0: np.array([149, 126, 105, 165, 142, 143, 142, 112, 126, 139, 148, 154, 134, 131, 121, 138, 109, 146, 140, 135, 130, 135,
          118, 138, 97, 164, 133])
1: np.array([117, 134, 137, 154, 128, 145, 131, 129, 127, 119, 145, 132, 136, 143, 121, 138, 129, 138, 136, 146, 127, 136,
          122, 131, 102, 110, 125])
2: np.array([211, 121, 0, 0, 134, 74, 207, 18, 162, 50, 55, 255, 85, 94, 71, 207, 126, 21, 209, 62, 160, 26,
          254, 24, 96, 255, 71])
3: np.array([123, 170, 142, 120, 88, 127, 94, 137, 59, 117, 117, 70, 110, 117, 118, 145, 188, 117, 99, 107, 16, 99,
          169, 132, 250, 104, 103])
4: np.array([132, 139, 123, 101, 127, 116, 126, 127, 99, 131, 114, 125, 126, 125, 131, 126, 127, 129, 127, 125, 97, 113,
          145, 127, 139, 136, 122])
5: np.array([126, 140, 131, 175, 147, 153, 132, 130, 112, 122, 152, 134, 143, 145, 124, 136, 122, 130, 130, 149, 103, 117,
          142, 122, 87, 121, 121])
6: np.array([0, 105, 172, 0, 80, 0, 106, 158, 194, 22, 0, 88, 53, 62, 216, 8, 189, 0, 114, 12, 207, 4,
          255, 0, 252, 63, 66])
7: np.array([255, 120, 63, 255, 173, 209, 167, 80, 146, 185, 220, 198, 186, 190, 46, 241, 81, 218, 166, 225, 154, 232,
          0, 228, 7, 221, 178])
8: np.array([147, 123, 127, 160, 142, 138, 131, 127, 126, 148, 149, 133, 142, 137, 125, 133, 106, 155, 128, 147, 129, 163,
          85, 152, 91, 133, 146])
9: np.array([122, 127, 137, 124, 128, 128, 123, 135, 137, 127, 132, 121, 133, 132, 129, 126, 122, 125, 121, 134, 126, 127,
          130, 126, 126, 114, 130])
10: np.array([126, 125, 127, 149, 140, 142, 137, 127, 154, 126, 134, 141, 136, 139, 123, 136, 115, 121, 142, 144, 160, 150,
          102, 129, 84, 124, 133])
11: np.array([46, 115, 174, 48, 108, 91, 106, 164, 153, 111, 88, 87, 112, 110, 180, 58, 148, 92, 105, 100, 156, 82,
          182, 95, 189, 61, 110])
12: np.array([128, 138, 131, 151, 134, 134, 128, 132, 103, 130, 139, 130, 129, 129, 131, 123, 116, 122, 126, 130, 97, 130,
          125, 130, 108, 125, 132])
13: np.array([180, 122, 70, 113, 134, 124, 162, 82, 150, 113, 125, 187, 124, 129, 93, 173, 128, 106, 159, 126, 167, 122,
          136, 124, 102, 213, 122])
14: np.array([135, 120, 129, 135, 130, 128, 128, 131, 137, 138, 136, 128, 129, 124, 133, 121, 120, 134, 125, 127, 140, 134,
          119, 133, 125, 130, 135])
15: np.array([131, 165, 127, 122, 118, 126, 115, 125, 50, 126, 121, 106, 127, 129, 122, 133, 132, 126, 115, 126, 20, 91,
          177, 128, 144, 128, 104])
16: np.array([125, 125, 116, 65, 112, 98, 126, 120, 127, 122, 96, 126, 113, 109, 134, 119, 143, 115, 124, 100, 131, 102,
          158, 114, 169, 148, 119])

np.array([136, 120, 119, 127, 135, 127, 133, 122, 141, 130, 128, 138, 128, 129, 124, 135, 122, 131, 133, 130, 146, 135,
          120, 132, 120, 141, 133]) 14 9 10
np.array([37, 119, 215, 126, 110, 126, 80, 193, 142, 121, 131, 44, 121, 118, 182, 53, 147, 117, 82, 115, 149, 103,
          157, 111, 187, 0, 122]) 11 9 14
np.array([131, 121, 121, 124, 127, 125, 135, 123, 138, 131, 125, 134, 127, 123, 128, 128, 127, 130, 131, 124, 144, 135,
          120, 129, 132, 140, 133]) 14 9 1
np.array([126, 136, 126, 105, 125, 116, 129, 127, 104, 128, 116, 132, 121, 118, 134, 119, 123, 130, 127, 115, 102, 130,
          124, 124, 121, 134, 130]) 4 12 9
np.array([44, 114, 156, 13, 94, 84, 114, 149, 178, 77, 50, 107, 100, 105, 162, 82, 162, 57, 115, 88, 180, 76,
          194, 59, 194, 84, 101]) 11 16 6
np.array([241, 121, 12, 156, 155, 138, 187, 42, 142, 120, 142, 232, 130, 129, 67, 212, 97, 115, 181, 129, 147, 102,
          158, 114, 63, 255, 117]) 13 0 10
np.array([208, 134, 148, 255, 210, 230, 132, 142, 129, 228, 230, 138, 243, 245, 67, 212, 55, 255, 140, 255, 122, 255,
          0, 255, 0, 98, 244]) 7 8 0
np.array([53, 99, 170, 81, 111, 110, 103, 157, 195, 121, 101, 85, 139, 139, 165, 77, 145, 119, 107, 148, 214, 80,
          187, 123, 170, 66, 105]) 11 9 16
np.array([124, 137, 129, 124, 120, 127, 123, 130, 105, 125, 123, 119, 121, 124, 128, 127, 138, 122, 124, 120, 90, 109,
          152, 121, 150, 127, 117]) 4 9 12
np.array([255, 104, 46, 209, 156, 167, 178, 68, 184, 146, 171, 213, 128, 131, 41, 244, 99, 162, 177, 132, 205, 233,
          3, 151, 44, 247, 175]) 7 13 0
np.array([129, 138, 129, 120, 128, 124, 124, 131, 100, 134, 131, 120, 132, 127, 133, 121, 123, 130, 120, 130, 94, 110,
          148, 130, 131, 130, 123]) 4 12 9
np.array([142, 110, 124, 126, 125, 124, 132, 125, 155, 138, 131, 136, 127, 123, 129, 126, 122, 137, 129, 124, 169, 139,
          112, 134, 132, 138, 141]) 14 9 10
np.array([128, 118, 100, 102, 140, 120, 150, 105, 157, 109, 115, 166, 114, 116, 122, 136, 118, 103, 149, 110, 156, 122,
          139, 102, 94, 170, 122]) 13 10 14
np.array([93, 184, 141, 144, 139, 139, 131, 133, 25, 112, 129, 129, 117, 123, 135, 123, 136, 111, 130, 113, 0, 123,
          136, 125, 129, 104, 112]) 15 12 4
np.array([147, 111, 106, 99, 125, 112, 144, 112, 160, 123, 115, 157, 115, 112, 123, 134, 126, 118, 141, 105, 171, 146,
          104, 110, 137, 163, 139]) 14 10 9
np.array([127, 143, 121, 112, 129, 124, 129, 125, 102, 125, 117, 137, 128, 134, 121, 135, 131, 134, 134, 129, 98, 121,
          136, 124, 129, 136, 120]) 4 12 9
np.array([121, 184, 134, 139, 117, 139, 119, 130, 17, 123, 132, 108, 105, 112, 126, 133, 147, 130, 119, 101, 0, 126,
          134, 136, 152, 115, 125]) 15 3 4
np.array([118, 139, 126, 146, 142, 135, 137, 127, 95, 135, 139, 146, 132, 131, 135, 116, 106, 132, 135, 135, 98, 130,
          124, 132, 85, 132, 130]) 12 5 1
np.array([130, 111, 129, 147, 141, 140, 135, 125, 187, 125, 149, 133, 136, 142, 117, 144, 132, 130, 134, 146, 187, 144,
          108, 148, 103, 124, 129]) 10 14 1
np.array([143, 177, 140, 170, 162, 148, 104, 136, 30, 112, 142, 84, 160, 163, 106, 156, 125, 126, 112, 183, 10, 79,
          190, 121, 85, 103, 92]) 15 5 12
np.array([104, 179, 140, 159, 136, 142, 125, 135, 35, 119, 140, 130, 127, 135, 128, 127, 123, 122, 131, 135, 3, 123,
          135, 118, 109, 106, 120]) 15 12 5
